A single turn carries every row of the set below to another of its rows. Some are shown first; where does it send the rows asked next?
Todiv: [-2 33 -17 25 8 21 6 36 -10 13 32 -5 -13 -30 -12 -9 17 8 -34 18 13 8 -9 34 12 10]
dov: [-15 15 19 -2 -2 29 12 40 -1 8 -11 10 2 -25 -9 7 -5 10 19 12 -7 6 10 54 -4 -3]
timu: [18 24 -12 14 6 19 21 -4 15 15 18 19 5 -47 2 6 24 5 -6 3 27 1 -5 41 -12 -24]
zubi: [6 36 -24 17 13 21 -5 27 -1 -6 37 24 -31 -27 4 4 16 -3 -17 -11 26 2 -4 37 -37 0]
bapab: [13 14 16 -27 6 27 10 30 -20 -5 13 19 -25 -39 16 5 -7 26 -3 3 31 15 -11 39 -14 5]
Povel: [7 28 -16 8 -8 21 -3 18 9 11 28 -10 -1 -38 -2 12 -2 1 18 36 21 10 25 57 4 7]
zovam: [4 19 2 1 -3 34 -7 23 -32 20 33 13 -33 -37 0 7 16 24 16 -2 -4 0 -7 21 -22 9]
nobat: [0 52 7 -18 13 10 23 26 -18 -8 30 -12 3 -9 9 9 4 -3 -11 22 18 -2 3 10 8 4]
ris: [15 19 9 1 -4 15 -3 39 -1 11 7 46 -8 -9 -10 11 2 8 -3 -19 25 -3 7 57 -10 3]
tove: [9 9 -9 22 -1 29 5 9 -29 8 22 -3 -31 -23 -10 4 8 8 -8 10 -3 1 -14 28 12 22]
moku: [-20 58 10 -10 12 18 17 11 20 -12 6 23 5 -20 11 -14 11 9 -11 3 1 -8 -2 40 9 -4]
takuf: [18 22 -2 -3 28 31 4 31 -11 11 30 4 -21 -24 1 3 -3 2 0 -13 37 -9 11 9 -28 -6]
Rido: [-17 37 -7 24 13 11 -13 27 -7 -7 35 -15 16 -13 -3 1 2 -1 14 4 -10 -8 7 29 -2 2]
Lon: [10 33 -17 18 22 32 15 8 12 -2 -2 23 -11 -25 -5 7 19 8 -16 5 17 9 0 22 -24 -20]
Nur: [-10 26 14 -2 15 21 12 6 -35 4 23 22 -32 -25 -14 -2 18 21 -16 1 7 -17 -3 20 -21 19]
geg: [15 19 -13 30 2 24 -23 24 -13 -12 20 -1 -16 -27 1 7 15 15 4 28 7 11 7 52 7 4]
bir: [-6 36 -6 -5 18 2 22 8 -24 -9 12 6 -2 -11 -28 7 7 9 -16 18 38 -17 9 33 14 14]
Zusa: [-16 32 16 -31 -15 21 21 14 12 21 35 4 -12 -31 -13 15 -3 3 9 12 19 -20 20 42 1 -2]
maz: [-2 47 25 -36 6 18 7 14 -5 -15 16 -10 1 -27 4 5 2 20 12 12 20 -11 20 32 -10 -14]
Potu: [-2 19 2 -17 29 8 -16 18 -30 -8 38 15 -13 -22 0 -5 -12 28 -5 27 22 -1 -6 40 -1 10]
Tipu: [5 16 19 17 2 12 8 24 3 -24 18 -4 -6 -20 6 10 24 -23 16 3 19 1 14 45 -14 3]
Mib: [20 40 -6 7 -10 26 13 -3 13 3 37 28 7 -34 6 7 28 -7 13 -10 13 7 -1 32 -24 -1]
zin: [-6 49 16 -31 10 17 11 10 17 9 14 17 5 -17 5 -17 1 4 -14 20 24 12 -1 35 -7 -16]
puful: [-13 60 -9 -14 20 8 28 -5 1 -8 11 11 12 -26 15 -3 6 3 14 1 14 -11 -1 20 5 9]
firub: [-21 30 -17 0 18 9 -13 33 -21 17 44 0 4 -34 -7 -10 -7 26 12 9 0 -10 -10 38 8 3]
Rako: [18 12 1 4 4 34 25 2 -4 5 14 32 -21 -32 -13 2 3 -10 -3 -5 27 -14 10 59 -20 14]
Guvep: [-25 20 7 -10 5 27 10 29 -12 1 28 -12 -7 -36 -3 -5 -5 5 30 23 -13 3 -1 40 5 16]
guzo: [-5 53 -10 -13 -5 5 5 31 12 0 4 2 10 -18 -1 17 -9 23 -5 2 8 -7 4 45 29 -3]
fubub: [11 12 3 9 -5 25 -20 15 -21 21 25 22 -12 -33 -4 12 5 25 23 20 7 -10 16 57 -10 -7]
vit: [11 37 -10 11 2 36 17 -7 8 3 11 39 -4 -6 -12 10 11 -7 -2 -8 3 2 3 24 -23 5]
Berut: [5 13 -15 24 17 5 10 5 7 27 24 8 -6 -27 -22 11 6 -19 -3 5 15 -16 7 41 -19 1]
gura: [-15 49 -2 -31 -14 8 5 26 -4 -15 19 4 -28 -20 -16 12 15 16 -2 -10 23 15 -7 21 -14 19]
Rimo: [-16 59 -14 1 9 16 5 53 4 -7 32 7 2 -38 0 6 20 22 -3 12 27 -12 18 43 8 -9]
Vusev: [9 24 -14 0 10 4 -5 4 -26 1 50 6 -5 -22 8 1 -14 16 -14 -12 26 -13 -20 31 6 10]
tik: [-7 19 -24 23 -4 12 14 19 1 11 17 -10 -13 -30 -5 6 2 -4 1 -33 19 -13 -13 39 5 -6]
pimed: [-4 58 -17 -30 7 2 14 6 2 17 13 15 12 -24 8 -6 -2 9 6 1 31 14 -12 25 -5 -3]
Tum: [-8 35 -3 -14 -15 17 -9 8 -11 0 15 27 -22 -37 -2 20 6 28 31 -3 10 -5 16 51 -27 14]
faz: [-14 17 7 -21 -2 19 -1 27 -15 -16 12 19 -24 -25 0 1 -10 23 6 16 3 16 -15 58 8 23]
vel: [9 31 -12 16 5 22 7 39 15 -3 10 11 -11 -49 -9 5 29 -4 17 -11 11 12 7 45 -31 12]
luk: [-15 52 6 -29 -16 6 17 22 -24 8 16 14 -1 -16 -5 2 4 24 -13 -15 16 -8 -18 38 5 -8]

fubub turns into Potu
zubi turns into guzo
And these:
tik turns into Zusa
Tum turns into Vusev
vit turns into puful

A single turn carries every row of the set below to another of its rows. Some are shown first; where does it send the rows asked next?
bop: [15 3 4 -4 -30 10 31 -20 3 8 9 -23 7 -15 -13 -2 -3 -52 -12 3 -17 12 -2 3]
ziboz: [-23 2 8 -16 -3 -5 7 -16 12 -15 7 11 -24 -5 13 -18 17 -22 -11 -12 -19 16 21 -14]
Sokim: [0 9 10 8 -5 -6 -1 -34 14 7 6 -25 -30 -24 5 -2 -11 -10 8 20 -6 -12 5 8]
Rovus: [3 0 9 -3 -6 -1 15 -36 14 11 4 -21 -30 -21 7 7 -11 -8 5 18 -2 -9 4 15]
pama: [12 -9 -8 2 0 -11 -6 10 -19 12 -8 17 -15 16 -26 9 -13 -15 -32 -5 -13 -6 -9 -9]
rade: [-23 3 6 -12 -1 -7 5 -15 11 -18 8 8 -22 -6 14 -22 16 -20 -10 -9 -18 16 22 -16]
kuz: [3 2 14 -3 -11 -1 8 -38 16 14 4 -19 -35 -20 4 8 -8 -14 5 12 -7 -12 2 14]
Tese: [12 15 2 12 -27 2 9 -16 2 1 11 -31 9 -19 -15 -16 -3 -52 -8 9 -22 9 0 -7]
Ped: [27 5 -11 11 -9 -16 6 -8 -24 7 21 24 2 16 5 17 7 -16 -16 -14 -16 -13 4 -17]
Rarib: [1 -10 -9 9 -24 12 17 7 -5 -11 -5 -8 -1 -23 3 -14 -2 8 6 20 10 9 -11 -14]
luno: [11 -9 -15 5 7 -12 0 13 -22 6 -7 14 -8 13 -22 5 -17 -7 -32 4 -7 -3 -7 -9]
bidaf: [8 -15 13 -8 -47 19 9 -4 7 9 -8 7 -25 -11 -10 4 8 -17 3 -10 -8 -1 -20 -10]
rorub: [25 9 -11 15 -8 -18 0 -7 -24 5 21 22 2 14 4 13 6 -17 -15 -13 -17 -13 4 -19]
zuf: [-22 -1 7 -19 -2 -3 13 -16 12 -15 7 11 -23 -5 14 -16 16 -21 -12 -11 -17 17 21 -12]
gabu: [25 6 -16 14 -4 -17 8 -5 -27 3 21 21 7 13 7 13 4 -10 -16 -8 -12 -10 6 -17]
demoz: [4 0 12 11 -44 9 -19 0 7 1 -5 -1 -25 -15 -12 -12 8 -19 8 -5 -15 -5 -18 -22]
Kof: [0 4 -1 22 -30 5 -14 7 -1 -11 -3 -10 -10 -23 -5 -24 1 -2 9 14 -3 1 -13 -24]
Zupu: [2 8 14 3 -10 -5 -2 -37 17 12 5 -22 -35 -21 2 2 -8 -15 7 14 -10 -14 3 10]
zuzap: [13 4 -3 1 -23 8 34 -17 -1 2 9 -28 15 -19 -9 -8 -6 -44 -11 13 -11 16 1 2]
bisa: [-23 1 4 -13 1 -6 10 -14 10 -19 8 8 -20 -7 15 -21 15 -17 -11 -6 -15 18 23 -14]
vepi: [24 9 -14 17 -5 -19 1 -6 -26 2 21 20 5 13 6 11 5 -13 -15 -8 -14 -13 6 -20]
guga: [11 -5 -10 8 2 -14 -13 11 -19 9 -7 14 -14 14 -26 4 -14 -14 -30 -2 -14 -7 -9 -12]
buze: [11 11 -4 11 -21 3 21 -15 -2 -2 11 -32 15 -22 -10 -16 -7 -44 -9 16 -14 14 2 -4]
Godu: [10 -5 -14 10 6 -14 -9 13 -21 5 -7 12 -10 12 -24 2 -16 -9 -30 3 -10 -5 -7 -12]
pak: [1 5 6 4 -3 -4 10 -34 12 7 5 -25 -26 -24 8 1 -12 -5 6 23 -1 -9 6 12]
gage: [-22 -1 4 -17 0 -4 15 -15 10 -17 7 10 -20 -6 16 -18 16 -17 -12 -8 -14 19 22 -12]
gefar: [12 -12 -12 0 3 -10 2 11 -20 10 -8 17 -12 15 -23 10 -15 -11 -32 -1 -9 -4 -9 -7]
rulod: [26 4 -14 10 -6 -15 11 -7 -25 5 21 23 5 15 7 18 5 -12 -17 -11 -12 -11 5 -16]
Rom: [7 -21 0 -10 -34 21 30 1 -1 1 -8 3 -11 -15 0 3 2 0 2 5 7 8 -16 -5]
kip: [14 9 7 3 -33 6 16 -20 5 8 10 -25 3 -16 -17 -7 -1 -57 -10 1 -23 9 -2 -2]

bisa turns into rade
luno turns into Godu
And these:
kip turns into bop
Rovus turns into pak
vepi turns into rorub
bidaf turns into Rom

